0: tensor([ -5.,  -5., -17., -22.,  26.,  25.,   5.,  35.,  -8.,   6., -63.,
        -21.,  48., -54.,   0.,  36.,  35., -34., -18.,  54.,  28.,  23.,
        -28.,  29.,   6., -63.,   8.])
1: tensor([-35.,  19.,   6.,   6.,   8.,  12.,   9.,  17.,  24., -27.,   6.,
        -19.,   6.,   8.,   6.,  -9., -38.,  14., -19.,  14., -18.,   1.,
         10., -18., -18.,   7., -13.])
2: tensor([ 45., -38.,  34.,  70.,   5., -44.,  -5., -46., -21.,   0., -15.,
         25.,  -5.,  42.,  35.,  14.,  49.,  25., -13.,  31.,   4.,   6.,
         10.,  35., -25.,  41.,   8.])
3: tensor([-38.,  14.,  20.,  -2.,   5., -30.,  -8.,   0., -51.,  21.,  22.,
         17.,  19.,  24.,  47.,  -6., -23.,  12., -40.,  27., -51.,  20.,
        -25., -11.,   3.,  68., -26.])
4: tensor([  2.,  -9., -42., -16.,  11.,  44.,  30.,  27.,  -4., -74., -11.,
         -9.,  -7.,  39.,   6., -19.,   0., -17.,  -5.,  17.,   3.,  -9.,
         -6.,  32., -33., -36.,  -3.])
5: tensor([ 37.,   0., -42.,   1.,  12.,  -3.,  44., -64., -25.,  -3.,   2.,
         26.,  40.,  38., -44., -35., -40.,  12.,  28.,  21., -28.,  -5.,
        -24., -13., -15.,  32.,   2.])
6: tensor([-41., -43.,   4.,  24., -36., -31., -91., -15., -19., -31.,  -6.,
        -36., -50.,   4., -70., -24., -25.,   7.,   0., -67., -15.,  65.,
         -2., -91.,  16.,  15., -52.])
7: tensor([-27.,  27.,  39., -55.,   6.,  18., -37.,  53.,  13.,  -7.,  21.,
        -10., -26.,  -4.,  16., -52.,  56.,  -9.,  45.,  -6.,  80.,  -6.,
        -49.,   5.,   8., -10.,  28.])
8: tensor([-14.,  24.,  41.,  24.,   0., -22.,  48., -50., -21., -10.,  40.,
         -8., -35., -89.,  -7., -28., -19.,  -5.,  47., -25., -61.,  21.,
         37.,  24.,  -6.,  78.,   2.])
9: tensor([ 41., -24., -24.,  33., -34.,  11., -22., -38.,   5.,   0., -77.,
          6.,  78., -22., -38.,  40.,  43., -12.,  25.,  25., -33.,  52.,
         35., -38.,  -8.,  -9.,  12.])
10: tensor([-11.,   4.,   4.,   5.,   5.,  29., -15.,  15., -34.,  54.,  -9.,
         -1.,   1., -27., -15.,  39., -29.,  10.,   4., -38.,  -6.,   2.,
          1., -41.,  83.,  -8.,  -9.])
11: tensor([-70.,  16.,  -5.,  -8.,  43., -35.,  12.,  -5.,   6.,  -2.,  33.,
        -11.,  32.,  15.,  24., -12., -79., -58.,  12.,  37., -18.,  67.,
        -55.,  38.,   5.,  47.,  41.])
12: tensor([ 29., -46., -31.,  32., -45.,  14.,   2.,  30.,  22.,  32., -50.,
         48.,  26.,  29., -18., -11., -64.,  38.,  18.,  -3.,   0., -39.,
         56., -17.,  45., -36., -14.])
13: tensor([ -4., -31.,   0.,  42.,  -9.,  20.,  30.,  39.,  -5., -38., -13.,
         34., -26.,  -9.,  75.,  23., -16.,  -5.,  24.,  12., -18., -11.,
         66.,  62.,  33.,   7.,   8.])
14: tensor([ 26.,  16.,  28.,  20.,  -4., -31., -39.,  15.,   8.,  22.,   3.,
         15., -17.,  -5.,  -9.,  44., -40.,   4., -27.,  13., -18.,  25.,
         42., -12.,  -4.,  13.,  26.])
15: tensor([ 11., -56., -19.,  14.,  -7., -32., -13.,  21., -12.,  -8., -43.,
         22.,   6., -25.,  29., -20.,  33.,   2.,   1.,  28.,  52.,   0.,
         -7.,  17.,  37., -42.,   3.])
16: tensor([  7.,  27.,  34.,  88.,  -4.,  61., -17., -24.,  60.,  73.,  11.,
        -23., -58.,  86.,   1.,  59., -20.,  62.,  29.,  25.,  14.,  58.,
         23., -42.,  59.,  -5.,  32.])
17: tensor([ -1.,  63.,  39., -49.,  37.,  28.,  40., -43., -14.,  10.,  32.,
          0.,  27., -14.,   9.,   1.,  16.,  42., -26.,   1.,   5., -10.,
        -21., -58.,  17.,  28.,   2.])
18: tensor([ 23.,  -2.,  -8., -30., -16.,   4., -31.,  41.,   2., -55., -28.,
         33., -32.,   1.,  98.,   4.,  38.,  75., -52.,  38.,  50.,  25.,
         30., -38.,  15., -53.,  21.])
19: tensor([ 31.,  -6.,  46.,  14., -43.,  31., -28.,   0., -32.,   3.,  -5.,
         -1., -44.,  58.,   2.,  -8.,  -3.,  11., -17., -64.,  -5., -23.,
         60., -55.,   5., -47., -11.])
20: tensor([ -8.,  29.,  25.,   8.,   1.,  18.,   8.,  -6., -46.,  24., -26.,
         -7.,  38., -38.,  44., -29.,   6.,  13.,  28.,  12., -15.,  13.,
         -3., -42.,  28., -17.,  28.])
21: tensor([ -5.,  -7.,  -7., -18.,  27.,   8.,  -4.,  31.,  -4.,   2., -61.,
        -16.,  47., -52.,   4.,  25.,  26., -24., -19.,  45.,  30.,  26.,
        -15.,  25.,  -4., -51.,  18.])
22: tensor([ 88.,  13.,  47.,  20., -12.,  -2.,  10., -38., -36., -39., -22.,
         11.,  45.,  50., -43., -71.,   1.,  31.,  46., -72., -43.,  57.,
         26., -21., -41.,  60.,  55.])
23: tensor([ 26.,   3.,   1.,  13., -36.,  12.,  22., -18.,  21.,  41.,  -5.,
         21., -11.,  11., -14.,  11., -46.,  41.,   6., -25., -33.,  19.,
         40.,   3.,   0.,  24.,  13.])
24: tensor([ 35.,   4., -11., -59.,  36.,  -6., -29.,  13.,  20.,  15.,  -8.,
         18., -25.,  21., -18.,  53.,  19.,  18., -12., -22.,  -1.,  22.,
         10., -42.,  26., -28., -31.])
25: tensor([ 43., -38., -59.,  28., -30., -25., -10., -12., -25., -39., -40.,
         15.,  41., -51.,   9.,  -3.,  32.,  -7.,  23.,   4.,   0.,  22.,
         11.,   3.,   9., -17.,  39.])
26: tensor([-22.,  25.,  18.,  20., -14.,  59.,  -1.,  23.,  21., -16., -28.,
        -31.,  74.,  59., -12., -25., -10., -20.,  41., -12., -29.,   4.,
         19., -54.,  -7., -13.,   1.])
27: tensor([-31.,  -7.,  -3., -17.,  10.,  13.,  48.,   1.,  68., -10.,   1.,
          7.,  42.,   7., -47.,   3., -22., -40.,  51., -18., -32.,   5.,
         22.,  43., -12.,  50., -37.])
28: tensor([-20.,  -7., -35.,  18.,  34., -44.,  20.,  -5.,   1.,  -5.,   0.,
         -6.,  44., -36.,  32.,  -7.,  20., -10.,   3.,  43., -32., -27.,
        -26.,  12.,   1.,  14., -25.])
29: tensor([-35.,  22.,  53., -66.,  52.,  26.,  35.,   5.,   7.,   4., -11.,
         -3.,  57.,  -1.,  12.,  14.,  -6.,  -9., -66.,  -3.,  80., -62.,
        -28., -19.,  -2., -45.,  -4.])
30: tensor([ 14.,  15., -45., -19., -12.,  32.,  14.,  10.,  14.,  -4.,  36.,
         -3., -70.,  18., -19.,   9., -30.,   0.,  -5.,  26.,  15.,  45.,
         -6.,  15.,  32., -29.,  24.])
31: tensor([-50.,  44.,  64., -22.,   7.,   0., -10.,   8.,  13.,  39.,  54.,
          2., -32.,   6.,  55., -40., -29.,  22.,  29., -29.,  49., -21.,
        -28., -16.,  24.,  13.,  41.])
32: tensor([ 17.,   8., -24., -49.,  59.,  -7.,  -8.,  52.,  28.,   9.,  12.,
        -20., -16.,  -4., -42., -22.,  48., -18.,  31.,   8.,  68.,  -8.,
        -74.,  35.,  26., -36.,   5.])
33: tensor([-30.,  10.,  10.,  -3.,  10., -40.,  -8., -15., -45.,  27.,  25.,
         21.,  11.,  32.,  46., -13., -29.,  37., -34.,  27., -51.,  18.,
        -33., -20.,   4.,  71., -31.])
34: tensor([ 13.,  12.,  -6.,  39.,  -4.,  24., -15.,  55.,  21., -28.,  35.,
        -19., -57.,   7.,  39.,   5.,  42.,  33.,   3., -15.,  36., -53.,
         -5.,  32., -16.,  -8.,  24.])
35: tensor([-15., -18., -36., -23., -11.,  16.,  38.,   4.,  39.,  14.,   4.,
         29., -41.,  21.,  22., -18., -30.,  31.,  52., -28., -20.,   3.,
         33.,   2.,  43.,  -5., -38.])
36: tensor([-21., -12., -28.,  -5., -20., -19.,  29., -35.,  29.,  21.,  41.,
         11., -26.,  56.,  26., -23., -17., -38.,  41.,   0., -23.,   5.,
         -5.,  27.,   8.,  -2.,  -5.])
37: tensor([-83., -14.,   6.,  -7.,  26., -34., -26., -35.,   7., -67.,  20.,
        -12.,   9., -26.,  -3., -34., -44., -38.,  25., -18.,  40., -22.,
        -22., -63.,  17.,  -1.,   0.])
38: tensor([ 26.,  36., -39., -17.,  31., -17.,  26., -23.,  20., -11.,  22.,
          9.,  20.,  21.,  -8.,   9., -37.,  21., -11.,  38., -42.,  24.,
        -13.,  -3., -38.,  27.,  21.])
39: tensor([ 44.,  -4.,  -7.,   5.,   0.,  36.,  34.,  -4.,  29.,  14., -23.,
         17.,  45.,  30., -72.,   2., -24., -26.,  11.,  46.,  61., -17.,
          4.,  10.,  25., -41.,  27.])
40: tensor([ 33.,  37.,  -4.,  19.,  34.,  23.,  70., -41.,  41., -34.,  26.,
        -26.,  16.,  35.,  30.,  29.,  -2.,  36., -31., -15., -20.,  22.,
         11.,  15., -34.,   6.,  55.])
41: tensor([ 43.,  -2.,  56.,  12., -28.,  31.,  20., -23., -14., -17., -21.,
        -20., -26.,  27., -39., -12.,   8., -13.,   1., -59., -19.,  32.,
         43.,  18., -61.,  -3.,  14.])
42: tensor([ 11.,   0.,  -6., -51.,  -4.,  33., -27.,  54., -34., -65., -37.,
         15.,  18., -33.,  14., -30.,  52.,  31.,   3., -20.,   3., -22.,
         22., -43.,   7., -25., -29.])
43: tensor([ -5.,  -4.,  -2., -43., -46.,  19.,   9., -13.,  10., -47.,  21.,
         19., -32.,  17., -21., -26., -24., -64.,  -7.,  19.,  42., -18.,
         37., -11.,  -2., -60.,   8.])
44: tensor([ 21.,  27., -19.,  41., -43.,  25., -21., -18.,  31.,  20., -31.,
        -37.,  67., -40., -29.,  40.,  79., -27.,  49.,  25., -64.,  67.,
         14.,  -4., -31.,  31.,  29.])
45: tensor([ 15.,  49.,   4., -55.,  -1.,  12.,  -3.,  21.,  57., -13.,  42.,
        -10., -19.,  20., -26., -38.,  10.,  12.,  15., -18.,  55., -18.,
        -25.,   4., -39., -14.,  43.])
46: tensor([  4., -51., -89., -32.,  19.,  17.,   7.,   5.,  40., -13., -24.,
          6., -29.,  64.,  29.,  32.,  29.,  49.,  18., -53.,  -2.,  27.,
        -25.,  -9.,  29., -28., -48.])
47: tensor([ 46., -19., -24., -23., -27., -38., -61.,  32., -39.,   7.,   3.,
         42., -14.,  -4.,   0.,   2.,  52., -29.,  15.,   8.,  12., -39.,
        -17.,  19.,  -8.,   3.,  -8.])
48: tensor([ 21.,  16.,   8.,   9.,  21., -67.,  -5., -39.,  -1.,  -3., -20.,
         -4.,  88., -62., -15., -14.,  62., -18.,  10.,  50., -44.,  14.,
        -21.,  15., -65.,  52.,  18.])
49: tensor([  15.,   -4.,   43.,   13.,  -24.,   15.,    1.,  -18.,  -16.,
           9.,   12.,    3.,  -26.,   28., -108.,  -43.,  -33.,   -5.,
         -16.,   19.,   20.,  -21.,   23.,  -36.,   22.,    2.,  -50.])
50: tensor([ 45.,   6.,  68.,  21., -18.,  25.,  31., -26., -20., -11., -17.,
        -22., -20.,  15., -32., -10.,  -6., -18.,  -7., -61., -27.,  15.,
         55.,  16., -50., -10.,  19.])
51: tensor([  5.,  20., -10.,  -6.,   9., -22.,  23., -63.,  -3., -46.,  61.,
        -18., -34.,  27., -68., -43., -28.,  12., -15.,   7., -37.,  14.,
        -15., -22., -35.,  52., -28.])
52: tensor([  4., -47., -36.,  43.,  -6., -58., -33., -42.,  25.,   1.,  -8.,
         -8., -22.,  -6.,  24.,  21.,  72.,  29.,  13.,  -9., -24.,   4.,
         -3.,  -9., -16.,  12., -38.])
53: tensor([ 41., -17.,  -8.,  -9.,  24., -28.,   3.,   2., -60.,  17., -32.,
         46., -34., -44.,  32.,  35., -29.,   3., -17.,  23.,  -9., -35.,
         21.,  39., -22., -15.,   5.])
54: tensor([ 31.,  22., -21.,  10., -20.,  -4., -40.,  -1., -17.,   7.,  64.,
         19., -72.,  12.,  -7.,  33., -23.,  -4.,  -6.,  30.,  13.,  36.,
          8., -36.,  81.,  -6.,  39.])
55: tensor([ 11., -28.,   3., -46.,   8.,  24.,  30.,  55., -15., -63., -28.,
         19.,  10.,  -3.,   5.,  12., -46., -14., -36., -66.,  19.,  37.,
         29.,  52.,  11., -12.,  26.])
56: tensor([-71.,  42.,  13., -28., -41.,  27.,   1., -38.,  41.,  35.,  66.,
        -33., -22.,   7., -42., -27.,   5., -65.,  53.,   0., -21.,  -5.,
        -15., -19., -13.,  16., -30.])
57: tensor([-36.,  11., -10.,  35.,  13., -10.,  53., -57.,  14., -27.,  39.,
        -26.,   6., -45.,  12., -34., -12.,   9.,  40., -29., -28.,   2.,
         -7.,  11.,  -1.,  48.,  20.])
58: tensor([   7.,  -32.,   -1.,   41.,   54.,  -36.,    9.,   49.,   14.,
          -7.,  -29.,  -32.,   -5.,   64.,  -20.,   -3., -127.,   37.,
         -76.,  -24.,   -6.,   45.,   -1.,   29.,  -13.,  -30.,   13.])
59: tensor([ 30., -16.,  -6., -15.,  28., -29.,   7., -12., -54.,  12., -21.,
         57., -45., -43.,  45.,  33., -27.,  14., -10.,  21.,  -3., -34.,
         12.,  48., -27.,   2.,   6.])
60: tensor([ 25.,  10.,  -7.,   4.,  46., -27.,  -9.,  -8., -28.,  -4.,  64.,
         22., -35.,  26.,  18.,   2.,   5.,  32.,   7.,  -8.,  30., -10.,
        -42., -20.,  78.,  32.,  20.])
61: tensor([ 17.,  82.,  93., -34.,  19.,  36., -19.,  26., -14.,  37.,  16.,
        -40.,  -2., -40.,  -6.,  20.,  74., -21., -22.,  33.,  52.,  47.,
        -23., -12.,  14., -18.,  59.])
62: tensor([-37.,   3.,  25., -47.,  51.,  51.,  64., -34.,  20., -22., -37.,
         -5.,  44.,  56.,  29.,  -2.,  -9.,  35., -51.,  38.,  54.,  33.,
        -35., -17.,  -8., -24., -13.])
63: tensor([ 28.,  11.,  47., -33., -10., -33.,  32.,  -4., -48., -14.,  -1.,
         15.,  35., -77., -47., -94.,  13., -13.,  19.,  -3.,  -9., -24.,
          5.,  35., -33.,  48.,   3.])
64: tensor([-24.,  -2., -24.,  -8., -20., -13.,  33., -37.,  40.,  15.,  47.,
          8., -23.,  58.,  32., -27., -20., -22.,  22.,  -1., -10.,  -1.,
         -2.,  21.,   4.,  -8.,   8.])
65: tensor([ 36., -41.,  -9., -34.,  -5., -14., -60.,   3.,  -6., -22., -47.,
          2., -15., -21., -34.,  30., 124.,   1., -12., -41.,  11., -45.,
         14., -31., -38., -38., -78.])
66: tensor([ -3.,   7.,   7., -10.,  43., -91., -46.,  43.,  18., -23.,  19.,
         16., -22., -20.,  36.,   3., -51.,  31., -27., -21.,  -4.,  22.,
         -4.,   1., -19.,  36.,  29.])
67: tensor([ -7.,  12.,  22.,  19.,  32.,  -5.,  24.,  -8., -10., -43.,  31.,
        -37., -44., -71.,  30., -11.,  62.,  33.,  -7., -40.,  21., -43.,
        -11.,  24., -16.,  15.,   7.])
68: tensor([-20.,  67.,  10., -46., -62.,  77., -20.,   7., -14.,  40.,  39.,
        -36., -49.,   4., -57., -11.,  32., -36.,  -6.,  47.,  -8.,  29.,
        -14., -35.,  -4., -25., -26.])
69: tensor([-23.,  49.,  -4., -35., -59.,  81., -15.,  -9., -15.,  26.,  34.,
        -33., -50.,   9., -51.,  -1.,  24., -37., -16.,  55.,   3.,  15.,
        -15., -31.,  -3., -37., -21.])

tensor([ 20.,   0., -22., -47.,  60.,  -7., -11.,  51.,  12.,   6.,  10.,
        -15., -22.,  -4., -31., -10.,  41., -17.,  19.,  -8.,  66., -12.,
        -65.,  41.,  20., -40.,   6.]) 32 7
tensor([  3.,  77.,  93., -29.,  28.,  29., -39.,  11., -14.,  24.,  12.,
        -35.,  -2., -32.,   6.,  27.,  70., -24., -24.,  39.,  64.,  43.,
        -24., -29.,  18., -28.,  66.]) 61 7
tensor([-12.,  12.,  28.,  19.,  25.,   3.,  14.,   1.,   2., -55.,  20.,
        -30., -25., -64.,  18.,   1.,  40.,  22., -12., -33.,  19., -48.,
         10.,   4., -21.,  17.,  -2.]) 67 34
tensor([  6.,  -2.,  63.,  10.,  10.,  18.,  18., -18.,   4.,  -3., -34.,
         38.,  59.,  67.,  49.,  13., -29.,  34., -38.,  51.,  35.,  29.,
         19.,   0.,   1.,  18.,  45.]) 62 2
tensor([ 34.,  28.,   1.,  22., -37., -13., -11.,  20., -54.,  -2.,  35.,
         18.,  -2., -51., -13., -44.,  -1.,  -5.,  24.,  39., -40.,   2.,
         21.,  -9.,  40.,  38.,  17.]) 20 14
tensor([ 29.,  24., -41.,  -4.,  27., -31.,  24., -25.,  31.,  -5.,  25.,
         11.,  17.,  25., -10.,  25., -31.,  10., -17.,  38., -48.,  25.,
         -7.,  17., -44.,  35.,  19.]) 38 5
tensor([  -2.,   -8.,   30.,   76.,   -3.,   -3.,  -26.,    7.,   30.,
         -30.,  -10.,  -16.,    7.,   10.,  -20.,   58.,  -26., -102.,
           4.,   71.,  -11.,    7.,   77.,    0.,    8.,  -43.,   26.]) 14 43
tensor([ 10.,  22.,  23.,  90.,  -3.,  61.,   2., -26.,  72.,  72.,   8.,
        -24., -67.,  82.,  -1.,  53., -19.,  54.,  40.,  37.,  18.,  62.,
         24., -28.,  61., -12.,  27.]) 16 23
tensor([ 32., -43.,  37.,  68.,   6., -51., -12., -26., -11., -12., -14.,
         22., -14.,  32.,  40.,  14.,  45.,  27., -24.,  23.,  13.,  -6.,
          9.,  40., -32.,  44.,   2.]) 2 52
tensor([-22., -80., -59.,  -8.,  38., -38.,  16.,   6., -48.,   7., -55.,
          9.,  -1., -20.,  95.,  14.,   6.,  16., -42.,   1.,  55.,  20.,
        -64.,  46.,  46., -61.,   5.]) 15 21
tensor([ 48.,   4.,  -2.,  14., -44.,  33.,  11.,   2., -31.,  24., -25.,
         31.,  56., -12., -26.,  22.,  52.,  14., -18.,  41., -27., -34.,
         30.,   1.,   0.,  30., -34.]) 9 47
tensor([-48., -16.,  20.,  10.,  -7., -24., -15.,  20.,  -8.,  11., -40.,
        -30.,   8.,   6.,  45., -14., -46.,   0., -61.,   5., -28.,  -7.,
         17., -20., -45., -57., -28.]) 1 14
tensor([ -2.,  27.,  43.,   5., -45.,  63.,   8., -29.,  18.,  82., -22.,
        -15.,  14.,  33., -29., -28., -25.,  48.,  52., -72.,  10.,  34.,
         -4., -43.,   5.,   9.,  30.]) 23 26
tensor([   1.,  -11.,  -14.,   20.,  -10.,  -10.,  -21.,    8.,   36.,
         -49.,   -6.,  -29.,  -16.,   -8.,    3.,   27.,    2.,    1.,
         -25.,  -80.,   10.,  -78.,   13.,   11., -109.,  -26.,   13.]) 34 67
tensor([-20.,   0., -24.,  12.,  30., -46.,   7.,   5.,   0.,  -6.,   7.,
         -3.,  40., -37.,  27.,   1.,  16., -18., -10.,  48., -43., -16.,
         -3.,   1.,  13.,   8., -28.]) 28 1
tensor([ 25.,  -1.,  44.,  28.,  -9.,   9., -11.,  20.,   0.,   1.,   0.,
         23.,  13.,  -9., -27.,  22.,   5., -24.,  30.,  -4.,   2., -15.,
         47.,   9.,  25.,  34.,   6.]) 14 23
tensor([-34.,  14.,  50., -59.,  51.,  32.,  32.,   4.,   0.,  23., -26.,
         -4.,  46.,  -4.,   4.,  21., -18.,  -4., -64.,   0.,  77., -57.,
        -24., -17.,   2., -60.,  -8.]) 29 62
tensor([ 23.,  26.,  -9.,   0., -19.,   3., -36.,  -2., -21.,  33.,  54.,
         15., -64.,  13.,  -5.,  33., -33.,  10., -22.,  21.,   7.,  24.,
         11., -41.,  70., -11.,  29.]) 54 30
tensor([-18.,  15.,  17.,   5.,  -7.,  13.,   8.,  -6., -40.,  28., -22.,
          1.,  28., -29.,  52., -32., -10.,  16.,  28.,  -7., -14.,  17.,
          6., -41.,  45., -15.,  25.]) 20 10
tensor([-67.,  22.,  -2.,  -5.,  38., -39.,  12.,  -7.,   6.,   6.,  41.,
        -13.,  35.,  22.,  14., -15., -72., -61.,  18.,  33., -31.,  73.,
        -55.,  33.,   4.,  66.,  38.]) 11 3
tensor([ 14.,   5.,   4.,  -2.,  29., -26.,  -9.,  -1., -11.,  -7.,  69.,
         21., -33.,  31.,  26.,  -6.,  14.,  24.,   1., -18.,  42., -13.,
        -30.,  -7.,  75.,  27.,  27.]) 60 54
tensor([ 40., -10., -26., -21., -38., -20., -53.,  34., -48.,   1.,  -2.,
         36.,   0., -16.,  11.,  -3.,  57., -30.,  11.,  16.,   6., -48.,
        -12.,  14., -13.,  -7.,   0.]) 47 15
tensor([-18.,  21.,  24.,   4.,  -1.,  15.,  12., -12., -39.,  23., -17.,
         -6.,  34., -27.,  50., -44.,  -3.,  30.,  18.,   1., -14.,   2.,
          0., -47.,  37., -13.,  20.]) 20 17
tensor([ 35., -55., -24., -14., -14.,  -7.,  54.,  -6.,  -7.,  11., -49.,
         64.,  32.,  68.,   4., -43., -61.,  40., -25.,  13.,  23., -28.,
          8.,  33.,  -9., -18., -19.]) 12 5
tensor([ 26.,  26., -26.,   3., -15., -12., -36., -12., -16.,   6.,  71.,
         14., -77.,  10.,   4.,  27., -19.,   6., -11.,  27.,  25.,  44.,
         -6., -34.,  78.,  -5.,  53.]) 54 30
tensor([ 19.,  53.,  78.,  42.,  10., -25., -20.,  11.,  18.,  87.,  29.,
        -17., -41.,  67., -18.,   7., -46.,  23., -26.,  22., -32.,   2.,
         -6.,  30., -93.,  49.,   4.]) 14 23
tensor([  2.,   5.,   1., -65.,   3.,  27., -29.,  65., -30., -57., -34.,
         13.,  27., -26.,  15., -37.,  51.,  17.,  11., -21.,   4., -29.,
         16., -40.,   6., -22., -33.]) 42 47
tensor([  1.,   3.,  16., -11.,   4.,  21.,  32.,  -6., -12., -20.,   9.,
         12.,  24.,  -6.,   2.,   3.,  11.,  -1.,  -9., -19.,   0., -15.,
         15.,   5.,  20.,  25.,  -5.]) 1 17
tensor([  0., -45., -41.,  41.,  -2., -65., -24., -47.,  24.,   2.,   0.,
         -6., -34., -21.,  37.,  30.,  70.,  29.,   6.,  -9., -32.,  12.,
          0.,  -2., -14.,  20., -35.]) 52 2
tensor([-46.,  -1.,  41., -12.,  18.,  17.,  32.,   2.,   3., -29.,  -4.,
        -11.,  32., -48., -36., -26., -25., -24.,  -1.,  -8.,  22., -31.,
         16.,   4.,  18.,  12., -19.]) 1 37
tensor([-26.,  -4., -35., -36., -12.,  27., -11.,  40.,  18., -86., -22.,
          0.,  37.,  -6.,  10., -37.,  56.,  -5.,  24.,   3., -32., -39.,
         26., -36., -27.,  -9., -61.]) 42 4
tensor([ 11.,  19.,  -9.,  -4.,  15.,  35., -18.,  43.,   3.,  24.,  -5.,
        -38.,  -8., -14., -15.,  80.,  -3.,   3., -49., -61.,  14., -66.,
        -20.,  22., -62., -34.,   9.]) 34 1
tensor([-13., -12.,  45.,  40., -29.,   7., -56.,  18.,  21.,  12., -43.,
        -29.,  -5., -25., -59.,  35., -10., -21., -20.,  -6.,  -4.,  27.,
         52., -34., -14., -22., -18.]) 14 1
tensor([ 30., -41., -53.,  44., -27.,  29.,   5.,   1., -25.,  46., -37.,
          2., -71.,  24.,  32.,  22.,  13.,  34.,  -8.,  35.,  16., -27.,
          1.,  15.,  20., -83., -20.]) 15 53
tensor([ 54., -14., -28.,  37., -46.,  33., -12., -39.,  10.,  12., -71.,
          5.,  84., -13., -43.,  44.,  52.,  -3.,  20.,  30., -26.,  40.,
         32., -29., -11.,  -9.,  20.]) 9 44
tensor([-10., -22.,   6.,  44., -10.,  25.,  22.,  43.,  -3., -35.,  -6.,
         30., -22., -10.,  81.,  30., -22., -16.,  18.,  10., -11., -23.,
         73.,  57.,  34.,  -5.,  20.]) 13 53
tensor([  4.,  16., -17.,  12.,  11.,  36., -14.,  44.,  25.,  24.,  -6.,
        -45.,   2.,  -1., -14.,  80.,   4.,  -7., -43., -62.,  14., -68.,
        -16.,  22., -63., -31.,   9.]) 34 1
tensor([-46., -13.,  16.,  10.,  -4., -22., -11.,  24.,  -2.,  -1., -33.,
        -25.,   4.,  16.,  43., -18., -38., -15., -47.,  13., -30., -20.,
         17.,  -5., -62., -46., -33.]) 1 4
tensor([ 14., -45., -13.,  16.,  -3., -17., -18.,  21., -15., -24., -37.,
         17.,  12., -15.,  18., -27.,  32.,   8.,   1.,  28.,  61., -12.,
         -4.,   6.,  39., -46.,  11.]) 15 25
tensor([ -1., -20.,  -8., -65.,  22.,  -8.,  28.,   4.,   0., -50.,  26.,
         49., -34., -45., -22., -27.,  -3.,  45.,   3., -35.,  31., -22.,
         14.,   2.,  54.,  36., -47.]) 35 60
tensor([  6., -27., -20.,  22., -30., -21., -40.,  20., -44.,  -7.,  29.,
         31., -49.,  49., -36., -20., -80., -25., -24.,  38.,  12.,  19.,
          7., -20.,  69.,  -9.,  -7.]) 54 30
tensor([ 23.,   2., -13., -50.,  42., -11., -36.,   8.,   8.,   9., -10.,
         17., -15.,  14., -14.,  52.,   4.,  14.,  -8., -14., -11.,  26.,
          6., -50.,  31., -21., -30.]) 24 10
tensor([ 12.,  27.,  23.,  -4., -55.,  69.,  32., -34.,  17.,  72., -17.,
          0.,   1.,  34., -29., -27., -38.,  44.,  40., -52.,  10.,  19.,
          4., -28.,  -8.,   0.,  27.]) 23 41
tensor([-24.,  -6., -32., -37., -17.,  28., -13.,  34.,  13., -76., -23.,
         -3.,  34., -13.,  11., -35.,  75.,  -7.,  30.,   0., -32., -43.,
         29., -37., -19., -15., -66.]) 42 4
tensor([-28., -22., -42., -12., -12.,  14.,  41.,   1.,  47.,   5.,   4.,
         26., -33.,  26.,  39., -27., -36.,  33.,  47., -15., -30.,   2.,
         41.,   4.,  42., -15., -37.]) 35 64
tensor([-41., -43., -34.,   8.,  30., -33., -23., -60.,  45.,  19.,  23.,
        -26.,  -2.,   4., -97.,  34.,   7., -43., -11.,  13., 105.,  -9.,
        -94.,  -4.,  29., -12., -19.]) 32 37
tensor([  3., -18.,  -3., -15., -20.,  21.,  52.,  -3., -56., -16., -42.,
         19.,  45., -67., -23., -92., -23.,  25.,  11.,   6.,  45., -37.,
        -25.,  30.,  -7.,   4.,  13.]) 63 20
tensor([-43.,  -9.,  14.,   3.,   4., -25., -10.,  22., -14.,  13., -29.,
        -18.,   1.,   5.,  46., -17., -32.,  -5., -38.,  16., -34., -24.,
         11., -12., -46., -41., -42.]) 1 28
tensor([-15.,  21.,  46.,  24.,   3., -25.,  52., -49., -17., -18.,  47.,
         -7., -38., -80.,  -7., -31., -27.,  -4.,  33., -19., -66.,  23.,
         46.,  29.,  -4.,  76.,   2.]) 8 57
tensor([-16.,  18.,  28.,   6.,  -1.,  13.,  14., -10., -32.,  25., -22.,
         -5.,  27., -30.,  53., -40.,  -3.,  22.,  22.,   0., -10.,   1.,
          4., -35.,  29., -18.,  21.]) 20 1
tensor([  6.,   7.,  47.,  -6.,   9.,  25.,  23.,  -8.,   5., -18., -33.,
         30.,  67.,  66.,  40.,   8., -25.,  26., -38.,  53.,  39.,  31.,
          0.,   5., -17.,  19.,  41.]) 62 1
tensor([  8., -23.,  -1., -46.,   1.,  23.,  32.,  57.,  -4., -63., -21.,
         10.,  17.,  -3.,  -5.,  -4., -40.,  -7., -33., -62.,  17.,  43.,
         26.,  38.,  20.,  -6.,  14.]) 55 4
tensor([  2.,   6., -13., -57., -18.,  56., -21.,  51., -21., -76., -34.,
         11.,  16., -33.,   7., -23.,  47.,  21.,   5., -19.,   6., -23.,
         27., -53.,   6., -27., -34.]) 42 4
tensor([-14.,  19.,  27.,  29.,  29.,   4.,  24.,  -6.,  -4., -43.,  34.,
        -37., -41., -66.,  34.,  -5.,  49.,  29.,  -5., -34.,  16., -52.,
          3.,  11., -15.,  14.,   5.]) 67 34
tensor([-24.,  13., -11.,  20.,  24.,   4.,  58., -57.,   8., -21.,  40.,
        -17.,  20., -38.,  10., -23.,  -7.,  17.,  49., -36., -26.,  -3.,
         -9.,   9.,  21.,  55.,  23.]) 57 8
tensor([  7., -37.,   1., -48.,   1.,  28.,  31.,  47.,  -8., -57., -36.,
         17.,   8.,   6.,   0.,  24., -45., -26., -35., -75.,  17.,  41.,
         30.,  50.,   4., -12.,  12.]) 55 4
